In the data rows, 128 means zero.
Here are some points, each followed by its number:
{ 65, 155, 135, 175, 171, 130,  73, 137, 108, 111,  77,  67} 0
{ 96, 150, 134, 205, 142,  92, 135, 115, 140,  75, 144,   0} 1
{104, 119, 132, 162, 127, 123, 114, 114, 144, 137, 155, 155} 2
{199,  96,  25, 154, 104, 234, 124, 125, 230, 154,  79, 251} 3
{ 98, 122, 113, 157, 140, 121, 129, 200,  79, 144, 143,  66} 4
{109, 141, 134, 123, 106, 143, 108, 134, 136, 121,  92, 127} 5
{151, 147, 130, 136, 127,  98, 124, 118,  90, 127, 180, 126} 6
{166, 128, 120, 119,  76, 156, 132, 143, 139, 155, 121, 151} 7
{ 75, 118, 160, 163, 107, 134,  93, 106, 122,  79, 123,  81} 8
{ 42, 149, 156, 101, 176, 196, 111, 130,  88,  53, 147, 111} 9
{147,  58,  66, 116, 103, 141, 158, 142, 107, 128, 139, 132} 10
{ 88, 149, 115, 181, 157, 134, 144, 173, 114, 144, 162,  93} 11
{127,  95, 138, 134, 130, 147, 101, 145, 137, 135, 121, 142} 12
{ 96, 156, 153, 158, 124, 108,  84, 128, 112, 138, 138, 109} 13
{170, 115, 114, 146, 140, 103, 128, 122, 120, 139, 114, 122} 14
{ 54, 104, 147, 180, 134, 124,  91, 133,  87,  20, 111,   0} 15
{167, 149, 124, 141, 156, 172, 125, 159, 165,  97,  84, 160} 16
{124, 123, 131, 134, 129, 145, 127, 101, 147, 143, 148, 145} 17
{197, 142, 138, 130, 169, 153, 135, 132, 144, 123, 113, 121} 18
{133, 107, 105, 108,  81,  74, 144, 116, 107, 150, 121, 113} 19
{ 52, 150, 151, 130, 119,  68, 157,  96, 129, 166, 170,  74} 20
{109,  90, 119, 171, 108,  72, 115, 159, 100, 152, 129,  95} 21
{157, 138, 137, 114, 170, 111, 125, 134, 118, 127, 118, 122} 22
{236, 118, 109,  96, 145, 137, 165, 131, 163, 157, 142, 185} 23
{185, 127, 121,  82, 116,  88, 140,  80, 124, 151, 168, 189} 24
{ 89, 122, 142, 125,  77,  82,  85, 126, 150, 119,  77, 150} 25
{ 45,  95, 128,  95,  10,  78, 145,  84, 160, 151,  26,  82} 26
{ 73, 176, 169, 147,  93,  86, 102, 121, 140, 109, 100, 114} 27
New points follow, each followed by the numbers of its five nearest points above by angle, nearest first.
{ 98, 118, 134, 124, 126, 165, 129, 159,  80, 123, 135, 149} 9 4 12 11 10
{ 98, 120, 116, 122,  88, 109, 122, 108, 137, 150, 127,  82} 26 20 19 21 1
{108, 127, 137, 136, 123, 112,  87, 144, 123, 148, 137, 119} 13 21 0 4 27
{120,  94, 133,  95, 146, 180, 140, 176, 100, 108, 175, 125} 9 10 4 12 11
{114, 121, 149, 123, 141, 131, 177, 148, 132,  85, 114, 120} 9 15 1 16 8
{178,  99, 135,  92, 162, 149, 120, 138, 117, 154, 116, 162} 23 18 22 12 24
{128, 153, 145, 122, 129, 100, 113, 116, 108, 130, 170, 142} 6 24 13 20 2
{141,  93,  97, 102, 101, 192, 127, 140, 159, 132, 112, 181} 3 7 12 10 16
{179, 115, 123, 111, 111,  96, 119, 117, 185, 155, 123, 148} 23 24 7 3 14
{158, 136,  80, 107, 171, 194, 179, 102, 185, 150, 127, 219} 3 23 17 16 18
{ 86, 161, 163, 137, 147, 165, 125, 124, 121, 113, 115, 102} 9 0 8 15 27
{146, 173, 118, 102, 155, 132, 186, 108, 173, 184, 116, 166} 23 24 3 17 18
{105, 139, 169,  83, 126, 222,  76, 238, 113,  80,  23, 163} 5 16 12 9 0
{125, 130, 135, 125, 111,  69, 152,  82, 151, 114, 150,  98} 20 19 1 26 27
{129, 119,  70, 114, 128, 152, 167, 116, 179, 108, 126, 191} 3 23 16 10 17
{165, 136, 132, 116, 139, 138, 131, 145, 154, 114, 107, 137} 16 18 23 3 22
{113, 176, 134, 139, 128, 115,  89, 108, 153,  97, 111,  85} 27 0 1 8 13
{176, 124, 143, 136, 134, 142, 121, 145, 133, 114, 139, 177} 23 16 18 3 7
{184, 131, 100, 137, 131, 134, 152, 105, 158, 145, 151, 168} 23 24 3 17 7
{160, 137, 103, 112, 140, 118, 137, 129, 120, 127, 142, 122} 23 22 24 14 6
{ 84, 135, 165, 130, 172, 146, 174, 116, 120, 157,  88,  74} 0 20 1 11 9
